In the data rows, 128 means zero.
Some points, each followed by its number:
[148 116 142 103  76 129  87 125 129  94  91 154  72 114 124  96 108 154
 225 153 187 153  99 117 141 148 154 204 119  76 129 123 104 129  87 105
 111 105  77 170  76 112 208 124 120 144  66 156 115 100  58 151  98 110
 143 107 109 127 107 157 138 116 139  97] 0
[157 122 104 162 171 187 143  81 127 105 165 189 117 130 176 187 128 129
 120 115 167 131 118 172  69 143 171  83 141  87 137  86 136 158 146  92
  68 129 108 101  77  64 126  88  95  99  16 148  99 173  52 105  53  69
 165 133 101 130 157  75 141  51 130  50] 1
[137 172 144 151 132 192  82 171 127 150 102 162  32 155 218 167 105 120
 193 156  87  96 119 131 136 201 150 165 161  88  87 118 156  43 129 122
 163 170 138  66  85 103 168 133 170 154  76 108 144 117  97 231 134 146
 104 120  68 135 105 120 132  57  77  75] 2
[152 136  33 103 123 228 137 136  73 127 176 123  92 141 122  96 126 129
 181 169 197 146 175 134  69 148  80  44 135  90 152  98 100  71 118 111
  65 139 113 100  44 120   9 103 135 180   9 122 125 194   6 122 115 149
 115 171 137  86 113 122 151  55 112   6] 3
[141 101  98 122 155 217 106 123 137 104  71 112  98  71 194  87 100 150
 139 203 240 138 156  93 110 176 109  47 121 132 187 144 139  63 129 187
  93 111 124  73  58  45 138 176  61  85  29 176 134 242  36 100 104 148
 159  96 138 114 127  83 100  38 131   0] 4
[129 111  81 116 117 247  62 173 139 122 135 130  73  91 173  66 149 150
 180 146 233 108 121 145  82 124 143  75 114  94 123  98 145  66  57 131
   5 118 130  64   0  44 166 121 143 118  59  95  95 158   0 126  40 162
 114 127  99  78 131 128  93  63 145   0] 5
[133 121  87 127 131 217 117 122 165 141 146 135  88  99 171 150 146 160
 211 142 180 122 171 102 108 123 109  99 155  83 154  87  98 111 109 115
  91 100 112  82  88  80  57 118 120 129  15 150 108 162  77  99  87  91
  99 132  87 157 138 136 114  51 140  19] 6
[189 134 126 118 124 156 129 183 104 139  86 110  58  80 175 118 152 161
 215 168 177 115 150 130 121 107 152 112 132 126 133 130  97  44 132 106
  67 113 148   0  47  80  72 145  73 107  44 129 117 219  28 164  50 168
 151  90  96  29 115 115 197  44  98  10] 7
[ 92  95  66 135 126 207  84 144 142 107 154 174 192 145  80   0 130  89
 161 171 255 255 142 112 111 120 123  26 171  91 138  92 136  84  96 105
  49 159 171 202  31  80 149 148  93 161  26 139 120 174   0  91   0 109
  81 133 160 103 135  91 153  28 123  49] 8
[ 61 159  95 146 121 196 150 114 145 150 118 212 200 142 119   0 105 175
 155 157 255 231 126 106 107 149 119 125 168  83 145  14 140  22 117 118
  84 110 126 205   0  68 202 125  90 154  38 145 210 129   0 166  18 103
 162 118 153  89 118  90 139  35 139 126] 9
[ 98 130  60 107 131 191 147 162 116 101 141 178 135 138  98   0 114 133
 175 225 255 168 148 129 119 105 101  55 140 102 148  78 181   0  80 130
   9 159 102 199   0  71 140 149 113  86  35 137 105 157   0 162   0 104
  95 130 133  98 128  71 119  93 102   0] 10
[ 84 142  29 136 112 154  99 137 134 114  79 163 209 156  83   0 133  88
 158 212 255 157 122 109  71 100 120   0 131  42 156  70 110  95 136  91
  12 129 115 177   0  93 100 113 105 144  57 150 118 212   0  97   0 164
 126  87 189 118  98 116 173  71 115   4] 11
[  0  80  33 130 127 191 132 128 121 144 142 236 255 141   8   0 125 145
 125 196 252 243  50 124 101 160 199  14 163  59 119  29 115 142 128  92
 116 107  91 235  25  56 205 143 122 134  67 121  97 212   7 153  36 141
 114 102 209 180 123  96  93  85 120 190] 12
[ 89 162   0 161 174 169 117  99 108 100 192 189 227 172  89   0 153 127
 188 226 246 193 185 106 123  85 128  76 161 127 143  59  91  21 130 120
   8  78  80 195  17  76 184 150  91 137  43 131 145 202   0 131   0 121
 116 159 167  68 153  88 160 101 112 106] 13
[ 17 150   0 110  93 212  85 153 173 159  92 253 255 172  25   0 156 136
 180 210 208 243 148 120 139 116 103  15 116 120 132  61 138  26 177 155
  44 126 122 222   8 113 204 119 150 100  12 141 131 181   0 123  21 109
 174 110 197  74 136 103 140  71 130  55] 14
[  0 149 176 146 179   0 207 107 109 128 133 255 248 130   0 190 122 151
  54  21  96 165 189  77 140 172 159 189 114 236 144 145  96 157 113 125
 241  99 147 165 106 250  19 183 164 143 193 165 134  50 187 125 200 179
 163 157 255 190 152 143 181 119 123 143] 15
New points follow, each followed by the numbers of its three nearest points above by angle, nearest first.
[202  92 130 139 120 166 133 180 143 116 140  98  53 132 147 126 135 136
 137 170 186 180 167 113 112 177 150 178 110  99 144 107 114  80 142 132
  92 171 112 130  74  81 175 112 137  81  34 162 149 126  76 125 109 145
 149 113 176  70  86  76 133  52 160 141] -> 4 7 5
[205 141 105 147 128  31 104 133 138 180  98   0 196 118 212   0 134 123
 131 145  97   9 111 151 206 182 165  29  82  71  57 221 150 135 120 153
  85 139  88  72 255 116 218 125 171 157 255 168 142  73 121 160 154 110
 117 152  28  86 122 177  99 210 151 174] -> 2 0 5
[171 147 176 152 136 112  52 113 172 155 112 101  61 115 114   0  82 120
 142 176 255 177  76  94  61 112 125 236 149  82 198 101 141 112 118 135
   0 163 121  98  31  44 200 126 179 198 120 150 119  54   0 134   0 132
 119 173  94 143 122 117 113 136 109   0] -> 5 0 10
[152 130  42 107 123 154  91 176 129 171 128  49  68 134 196 119 170 130
 185 149  87   0 139 171 108 127 191  45 115  94 121 200 135 132 107 149
 206 132 162  64 180  84  30 115  89 112  12 106 181 255 213 141 180  95
 182 124  71 139  81  99 170  52 115 175] -> 7 6 2
[ 40 112 167 135 141  52 169 127 129 126  58 170 105 104  34 246  67  97
  72   0  86 232 126 150 102 160 143 159 145 164 124 132  85 245 160 103
 170 105 105 255 155 241  23 120 173 128 171 142 126  37 219 106 131 140
 126 144 255 186 127  99 103 107 136 213] -> 15 12 0
[206 132 181 146 144 177  88 120 138 143 142  23 141 158 194  83  94 117
 144 186  33  64 167 146 240 155 167 198 120 111  84 161 105  67 134 126
  67 159 129  27 255  89 209 130 123 132 255  65  99 148 186 136 163 115
  94 134  67 102 144 157  94 225 175 213] -> 2 7 0
[  0 121 182 118 113   0 255 157 105 156 143 255 255 132   0  97 118 169
  78   0 149 186 154 143 145  96 106 210  99 195 144  78 134 173 147  93
 187  83 101 206  89 255  10  91 149 143 169 108 176  43 202  87 162  73
  80  89 255 198 112 113 157 255 151 174] -> 15 12 14
[129 133 114 150 129 244 116 107 109 106 153 138  72 102 165 183  92 135
 165 135 105  78 131 139 151  99 146  67  94  62 159 152 144 160 147 150
 176  96  80 100 162  70  75 142  75 118  30  91 107 216 131 134 193 148
 127 178 118 105 164 181 137  81 120 158] -> 6 1 3
[  0 159 196 128  93  36 204 109 100  81 135 215 255 110  32  68 141 133
  34  24 186 238 151 108  78  93  77 216 116 245 121 110 126 186 158  96
  28 133 135 255   0 241  48 113 119 114 123 110 141  31 147 133  35 132
  85 129 255 148 127 100 133 151 136 190] -> 15 12 9
[ 83 116 113 163 148 169 122 167  83 103  98 255 128 107 116 247  91 111
 142 166  93 213 138 162 150 141 148  57  88 107  90  70 154  61  49 127
 115  88 121 221 213  88 230 162  90 127  56 113 121 255 211 125 196 127
  97 141 171  48 132 161 116  56 159 178] -> 12 14 13
[200  75 222 145 109 133 104 136 110 139 168  76  55 112 126 118 162  89
 170 228 223 156 145 164  32 119 136 191 134  70 179  96 151 141 117 190
  60  85 102  58  54 102 205 134 139 120 119 105 123  64  15 139  36 169
 149 130 117 109 119  90 165 255 124  26] -> 5 0 7
[246 147 163 170  95  81 115 175 142 149 129   0 163 125 239 142 107 106
 164 127  72   3 121 164 163  93 144 111 104  60 146 182 149 129 127 112
 186 133 135  54 175  80 207 149 120 121 255 149 111  61 179 119 191 116
 153 141  63 113 223 152  92 255 147 143] -> 2 0 7
[216 155 168  78 174  89 110 148 142 115 122   0 192  94 204   0 135 120
  62 188 146  47  87 145 255 138 170 121 117 140  65 216 106 153 118 159
   0  93 111   5 255 100 254  90 173 163 250 133 115 115  87 124  81 136
  90 162  66 130 133 248 104 255 133 178] -> 5 0 7
[158 133 148 109  54 193  99 119  90 118  71 178  35 118 177 177 124 116
 227 139  19 119 137 150 143 151 147 138 120 110 106  80 116 133  78 120
 119 178  94 116 244  66 191 184  93 151 128 185  95 209 201 165 164 111
 107 110 179 124 187 203 129 118 118 214] -> 2 0 6
[157  55  77 107  91 126 138 156 159 171 128  84  42 140 235 144 172  92
 150  56  32   9 119 153  94 125 144  19 135  90 114 220 119 166 129 111
 200 192 107  57 159  96  14 101  87 134  48 100 130 224 141 123 159 150
  99 125   0 157  93 152  90   8 124  96] -> 6 2 7
[213 134 165  79 137 132  74 114  81  97 151  67  45 145 222 198 158 130
 219 190  80  74 140 168 103 104 134 152 103  95 134 127 116  53 123 136
 177 134 158 102 120  95 229 142 171 164 155 144 173  59 123 120 153 146
  70 145  85  81 167  84 188 190 127 103] -> 2 0 7
[175  99 158 137 134 163 149  85 192  98 124 111  67 127 166 232 129  99
 180 178  75 165  90  61 109 129 191 242 172  93 121 113 146 136 126 109
 175  98 113  71 130  88 164 126  88 128 150 103 161 138 149 114 168  97
 136 128 122 137 139 141 144 166 111 137] -> 2 0 1
[238 158 107 128 174 207  98 143 130 136 184  86  18 157 232 168  88 114
 204 115  84 110 150 117 135 144 148 172  93  27  63 150  66  86  88 130
 115 116 102   1 173  64 121 138 113 157  79 100 161 183 177 108 196 137
 138 161 121  96 102 109 117 135 110 166] -> 2 7 6
[169 138 161 122 111 139  81 149 138 116 141  97  75 157  54  28  87  82
 153 234 184 166 149 165 102 122  95 213 127 100 149 152 114   0 155 181
 107 145 117 131  14  56 234 112 127 126  83 124 139  45   3 150  64  84
 114 148 149  96 119 111  85  66 110  31] -> 10 0 9
[144 107 181 110 107 117  95 184 132  89 145 117 108 116  84 178  98 138
 157 171  47 196 161 159 142  81  98 172 135  92  95  69 139 107 112 130
 222 126 146 206 187  98 177 191 123 162 153 141 135 120 140 142 184 130
 146 126 134 123 132 118 129 222 182 250] -> 15 0 12
[174 122 189 130 177 151  66 132 108 124 134 111  58 144 116  34 124  88
  75 140 255  96  68  53  73 120 146 230 130  51 157 103 155 123 104 145
   0 178 107 109  29  91 239 139  95 141  67 125 114  36   0 166   0 131
  73 173 117 115 109 134 117 175 150   7] -> 5 0 10
[225 189 229 118 117 202  86 145 123  72 118   0 203 163 216  78 140 106
 183 135  58   0 102 148 185 129 112 187  85  79 100 196 111  84 138 136
  72 127 155  45 235  27 140 159 162 169 236 168 139  97 198 162 197  56
 141 154  58 119 146 193 132 255 129 255] -> 2 0 7
[225 156 192 146 145 199  82 126 139 141 136  20  70 154 241 143 100 108
 156 215  24 126 127 169 163 159 136 223 135 102 155 154 157  86 100 132
 128 129 101  65 226  44 195 152 104 138 132 149  87 162 180 104 165 109
 100 108  72  75 174 119 147 176 143 224] -> 2 7 0
[229 149 145 122 126 122  61 100  74 138 116  91  38 165 114  62 134 104
 140 125 224 127 138 129  59 105 108 206 154  63 124 127 125 113 150 135
   0 164 126  77  29  46 197 138 112 129 106  90 158   0   0 155   0 103
  67  94 131 147 129 115 139 190 116   0] -> 5 10 0
[132  60 167 115  90 185  75 117 139 159 120  61  67 103 186 113 118 134
 177 152 255  93 134  87  97 148  95 112 110  46 195 126 108 187 145 179
   0 119  96  93  18  88 153 110 155  99  62 151 129 121   0 135  12 171
 152 110  99 159 154 138 181 101 158   0] -> 5 6 4
[190 124  54 102 130 193  93 202 133 167 132 124  61 125 232 177  89 153
 126 190  48  92 110 104 152 161 124  52 121 132 142 148 122  46  80 112
 175 119 153 103 193 106  53 131  77 183  68  81 129 231 222 152 168 157
  97 134 110  82 113 127  75  77 159 202] -> 2 7 6
[232 121 183 149 143 205 187  79 192 121  33   2 255 124 119   0 108 161
  47 149 141   0 132 146 255 142 131 208  80  46  84 220 172 107 122 152
   0 116  78 126 255 103 139 146 154 144 255 137  80 212  20 150   0  72
 137 138   0 153 161 255 127 243 130  81] -> 5 10 0
[ 80  95 120  77 122 140  84 124 171  84 127 241 157 135  80 215 126 152
 176 172  25 220 129 163 152  71 135 133 130  66  70 110 112  93 112 107
 177 114 109 232 215 117 231  61 125 156  68 145 156 229 221 106 171 118
 128 142 141  82 101 146 102 103 136 132] -> 14 12 0
[ 57 114  77  97 174   0 219 115 129 139 127 193 178 127  16 226 127 129
  21  13 133 167 123  79 141 167 167 103 173 255 133 109 133 168 179 187
 172 152 169 182 135 255  58 122 125 132 249 126 121  85 193 136 158 121
 123 106 199 180 124  81 118  38 172 146] -> 15 12 14
[170  88   0 138  92  90 128 176 115 153 151 117  39  82 204 210  88 129
 186 178 140  20 154 163 165 129 116   0 128 116 121 197 139 129 121 115
 221 108  93  43  99  83  53 142  46  96  85 100 108 255 167 130 173 163
 140 134  52 153  43 137 137  84  77  90] -> 7 4 6
[212  79 141 140  75 189  78 197 102 119 130 103  37 109 163 175 164 145
 201 115  43 178 145 107 130 150 112 195 127  64 148 157 144 165 151  90
 143 177 173  96 226 127 237 135 138 141 153 132 150 203 164 139 183  94
 120 161 142 104 136 169 104 200  86 223] -> 2 0 7
[165 143 128 104 161 135  71 104 137 145 136 114  72 155 118 144 100 137
 144 255 116 154 158  77 121 110  93 216 184 149 137  75 155   0 133 148
 244 119 110 151 182  51 227 185 126 123 118 107 146  99 116 106 148 135
 134 113  97  22 169 166 187  65 115 197] -> 2 9 0
[225 152 202 140 119 118 118 179  99 103 137   6 207  68 175  77 114 120
 178 168   2   0 174 140 115 121 131  65  69  64 170 190 135 122 130 112
 184 136 112  72 173  99 208 142 120 132 222 130 172  40 204 137 228 130
 117 126  25 125 148 131 191 255 111 103] -> 2 7 0
[ 11 123 150 137 128  53 145 123 134 201 136 179 180 123   0 198 153 119
  39  23 111 158 105 155 140 138 130 207 114 255 112  67 136 142 135 111
 176  90 120 255 173 255  71 189 164 151 214 145 155 112 202 122 135 166
 193 122 173 170 152 133 102 118 147 144] -> 15 12 14
